In the data rows, 128 means zero.
Here are some points:
[126, 94, 146, 113, 160, 131, 128, 145]
[119, 135, 175, 111, 135, 141, 90, 172]
[143, 148, 126, 137, 115, 104, 109, 125]
[101, 124, 80, 92, 157, 133, 121, 129]
[143, 147, 85, 125, 115, 121, 172, 83]
[117, 137, 87, 164, 121, 129, 152, 109]
[137, 92, 92, 173, 121, 173, 93, 205]
[121, 98, 122, 188, 159, 171, 120, 135]
[121, 164, 112, 99, 200, 65, 151, 140]
[100, 147, 138, 255, 139, 85, 191, 134]
[147, 255, 145, 117, 112, 122, 178, 124]
[158, 121, 172, 113, 127, 131, 132, 107]
[145, 144, 127, 140, 131, 112, 206, 136]
[140, 102, 136, 95, 122, 116, 141, 158]
[133, 143, 120, 103, 93, 114, 148, 133]
[148, 144, 100, 139, 126, 139, 148, 144]
[144, 153, 102, 123, 111, 120, 153, 71]
[96, 97, 78, 134, 109, 201, 184, 116]
[67, 148, 123, 177, 149, 135, 142, 159]
[96, 194, 83, 132, 194, 95, 152, 95]
[142, 143, 205, 78, 106, 63, 137, 45]
[129, 158, 178, 108, 117, 78, 141, 99]
[137, 132, 139, 110, 129, 95, 168, 116]
[149, 60, 154, 132, 93, 147, 186, 166]
[139, 140, 114, 98, 116, 142, 143, 194]
[131, 65, 124, 144, 128, 201, 156, 123]
[175, 114, 181, 63, 108, 110, 159, 151]
[91, 119, 146, 201, 194, 124, 12, 140]
[92, 92, 171, 94, 131, 90, 137, 74]
[149, 160, 135, 83, 157, 91, 18, 111]
[111, 130, 116, 132, 107, 129, 144, 103]
[162, 99, 104, 89, 89, 119, 175, 152]
[143, 175, 124, 108, 96, 128, 149, 109]
Then 14 other points, each followed by its number:
[132, 187, 166, 98, 135, 175, 131, 104] 0
[127, 139, 123, 117, 133, 101, 117, 141] 1
[168, 139, 157, 75, 107, 113, 85, 114] 2
[199, 114, 104, 120, 138, 124, 147, 161] 3
[178, 146, 114, 31, 96, 99, 82, 124] 4
[137, 125, 121, 76, 103, 112, 133, 107] 5
[143, 103, 139, 132, 116, 140, 145, 148] 6
[37, 139, 91, 140, 149, 115, 134, 146] 7
[104, 112, 120, 111, 109, 130, 104, 157] 8
[136, 130, 127, 110, 81, 110, 95, 145] 9
[134, 138, 115, 160, 122, 99, 144, 137] 10
[151, 94, 98, 108, 106, 124, 167, 163] 11
[111, 169, 181, 93, 107, 83, 125, 70] 12
[130, 134, 144, 138, 116, 112, 42, 118] 13
Which of these numbered points is nearest to each point below, looking only along the 3 directions in which the first points spread most? Its number follows each.
[146, 120, 111, 110, 97, 130, 146, 164] > 3
[94, 103, 114, 199, 222, 150, 113, 128] > 7
[142, 123, 141, 136, 106, 124, 140, 156] > 3
[125, 126, 95, 183, 155, 155, 104, 104] > 7
[131, 100, 127, 91, 82, 130, 183, 255] > 11
[100, 131, 118, 175, 155, 142, 146, 156] > 7
[122, 59, 117, 153, 121, 175, 145, 133] > 6
Now 14 new points, numbered from 0 again:
[126, 92, 106, 136, 122, 142, 138, 120] 0
[137, 116, 143, 123, 98, 117, 180, 110] 1
[130, 146, 137, 124, 153, 130, 127, 145] 2
[145, 149, 145, 100, 125, 143, 151, 150] 3
[91, 139, 159, 160, 130, 133, 99, 113] 4
[146, 145, 165, 87, 132, 104, 148, 87] 5
[121, 185, 121, 81, 110, 104, 119, 105] 6
[119, 149, 127, 140, 99, 118, 167, 94] 7
[105, 90, 126, 185, 141, 177, 90, 183] 8
[149, 94, 176, 184, 140, 113, 69, 98] 9
[179, 155, 168, 96, 159, 97, 122, 118] 10
[107, 147, 142, 149, 117, 87, 100, 111] 11
[80, 151, 94, 162, 146, 146, 87, 88] 12
[147, 101, 153, 107, 109, 135, 152, 138] 13
The same question for these:
[125, 97, 99, 143, 66, 169, 118, 129] > 0
[119, 151, 30, 158, 141, 128, 136, 72] > 12
[102, 119, 136, 194, 167, 189, 68, 177] > 8
[132, 156, 150, 114, 190, 111, 118, 95] > 11
[110, 97, 107, 203, 166, 164, 116, 157] > 8
[242, 124, 126, 108, 104, 122, 171, 148] > 1
[139, 170, 102, 146, 124, 96, 153, 72] > 7
